Small tables with named rows and columns. After each table, cells are looked up by row and column.

kekivu =
         folumef  dom  favan  senemu
rufas        -17  -45    -69     -65
sitos        -13  -73     10      10
petika       -75   52    -69     -86
mogonev      -70  -41     29      -5
zas           19  -15    -84     -35
kidug        -76  -39    -23     -79

What is the senemu of kidug in kekivu?
-79
What is the favan of sitos in kekivu?
10
What is the folumef of zas in kekivu?
19
What is the dom of petika in kekivu?
52
What is the senemu of mogonev in kekivu?
-5
What is the favan of rufas in kekivu?
-69
What is the senemu of rufas in kekivu?
-65
What is the favan of petika in kekivu?
-69
What is the senemu of zas in kekivu?
-35
What is the dom of rufas in kekivu?
-45
What is the favan of zas in kekivu?
-84
What is the folumef of petika in kekivu?
-75
What is the dom of zas in kekivu?
-15
Row with the largest favan: mogonev

togabaz.tsv
	govep	pog	livofu
pifebek	48	31	47
voburon	39	16	29
tel	74	61	20
ved	38	40	31
fodu	89	85	33
pir	27	53	75

pifebek, pog -> 31
tel, livofu -> 20
fodu, pog -> 85
pifebek, livofu -> 47
pir, pog -> 53
voburon, pog -> 16
voburon, livofu -> 29
voburon, govep -> 39
pir, govep -> 27
ved, pog -> 40
ved, livofu -> 31
tel, pog -> 61
fodu, livofu -> 33
pir, livofu -> 75
pifebek, govep -> 48
tel, govep -> 74
fodu, govep -> 89
ved, govep -> 38

ririse.csv
,tofotan,matub,mamopof,gunal,dopavi
pudipak,18355,37975,25630,59653,23566
puz,25197,63038,25040,44711,12406
sotez,54188,54842,47336,10936,43696
sabofe,37973,44311,38525,88226,34452
vivamok,43517,12348,50793,59562,65463
kupu,67988,50862,58586,11553,58913
povifi,50607,13192,55479,52278,70797
kavil,30691,23658,38753,36440,47279

tofotan of kavil: 30691
tofotan of kupu: 67988
mamopof of puz: 25040
matub of puz: 63038
gunal of kupu: 11553
matub of kavil: 23658
mamopof of povifi: 55479
dopavi of sotez: 43696
Which row has the largest mamopof? kupu

Table zod
|  | suvepef | fepa | vizag | godoz |
|---|---|---|---|---|
| sopa | 92.2 | 72.3 | 73.6 | 64.1 |
| bulivef | 88.1 | 67.1 | 73.6 | 44.6 |
| mepam | 55.2 | 49.8 | 61.4 | 53.5 |
| rigome | 64.4 | 76.6 | 69.8 | 64.1 |
| fel | 66.4 | 51.4 | 24.0 | 60.0 |
| dutebu | 65.3 | 71.7 | 65.5 | 60.5 |
| nogagi | 92.2 | 70.9 | 23.9 | 52.5 |
| gup | 62.1 | 56.3 | 67.7 | 51.3 |
| doninip | 58.8 | 76.6 | 62.7 | 50.5 |
| befi | 60.7 | 68.1 | 36.3 | 44.0 |

godoz of befi: 44.0
godoz of dutebu: 60.5
fepa of sopa: 72.3
godoz of nogagi: 52.5
fepa of nogagi: 70.9
fepa of dutebu: 71.7
vizag of mepam: 61.4
vizag of sopa: 73.6
vizag of dutebu: 65.5
godoz of bulivef: 44.6
suvepef of mepam: 55.2
suvepef of dutebu: 65.3
vizag of gup: 67.7
suvepef of bulivef: 88.1
suvepef of sopa: 92.2

tonatad.csv
,letivi,bitanu,fiz
koba,42.25,47.88,29.87
pizit,32.54,48.98,6.78
kema,31.84,40.30,31.15
tivav,29.88,14.44,40.02
sus,67.89,48.72,67.49
nog,35.41,40.58,46.58
vezuk,68.79,50.27,70.37
duzemok,58.24,62.65,37.67
zene,21.42,20.48,35.11
lanupuv,53.28,40.37,62.65
pomavi,66.74,77.04,50.73
tuf,43.85,50.30,27.40
bif,35.40,48.13,33.32

lanupuv, letivi -> 53.28
tivav, fiz -> 40.02
lanupuv, fiz -> 62.65
sus, bitanu -> 48.72
koba, fiz -> 29.87
duzemok, letivi -> 58.24
tuf, fiz -> 27.40
pomavi, bitanu -> 77.04
kema, fiz -> 31.15
bif, fiz -> 33.32
pomavi, fiz -> 50.73
zene, fiz -> 35.11
vezuk, fiz -> 70.37
duzemok, bitanu -> 62.65
pizit, fiz -> 6.78

kisutet:
	pel	rige	kare
suzigag	215	357	74
ruk	238	152	521
rur	388	767	560
tezo	368	445	60

What is the pel of suzigag in kisutet?
215
What is the kare of tezo in kisutet?
60
What is the rige of rur in kisutet?
767
What is the pel of ruk in kisutet?
238
What is the rige of tezo in kisutet?
445
What is the kare of ruk in kisutet?
521
What is the pel of rur in kisutet?
388
What is the rige of suzigag in kisutet?
357
What is the pel of tezo in kisutet?
368
What is the kare of rur in kisutet?
560
What is the kare of suzigag in kisutet?
74
What is the rige of ruk in kisutet?
152

Table dotuva
,tavema,ligul,fidobib,fuvazu,nubusid,voz,vum,gikaniv,fof,visotas
riku,497,-793,146,-339,615,-660,7,-814,-462,263
sinugel,-667,365,-432,-272,-753,302,-130,350,-357,-251
kekalun,254,-399,390,122,260,-34,-359,-182,-697,-39
luku,85,-531,332,371,32,-102,-823,-192,-371,-612

kekalun, fuvazu => 122
kekalun, vum => -359
kekalun, ligul => -399
luku, gikaniv => -192
riku, visotas => 263
kekalun, gikaniv => -182
kekalun, tavema => 254
luku, fof => -371
kekalun, fof => -697
Row with the largest fof: sinugel

gofiva =
	rul	zepeto	munok	dis	kazimip	tad	nevuz
vogeru	218	2039	8751	5208	5772	5473	6821
tufin	6088	5232	4729	5693	3422	6013	6176
foleno	4842	5115	5396	5150	5417	5252	4987
kul	6189	5162	4697	5984	2684	6493	6642
gopin	4537	4878	5630	5100	5588	5126	5069

dis of kul: 5984
zepeto of kul: 5162
nevuz of tufin: 6176
nevuz of kul: 6642
kazimip of gopin: 5588
kazimip of vogeru: 5772
munok of kul: 4697
dis of tufin: 5693
rul of tufin: 6088

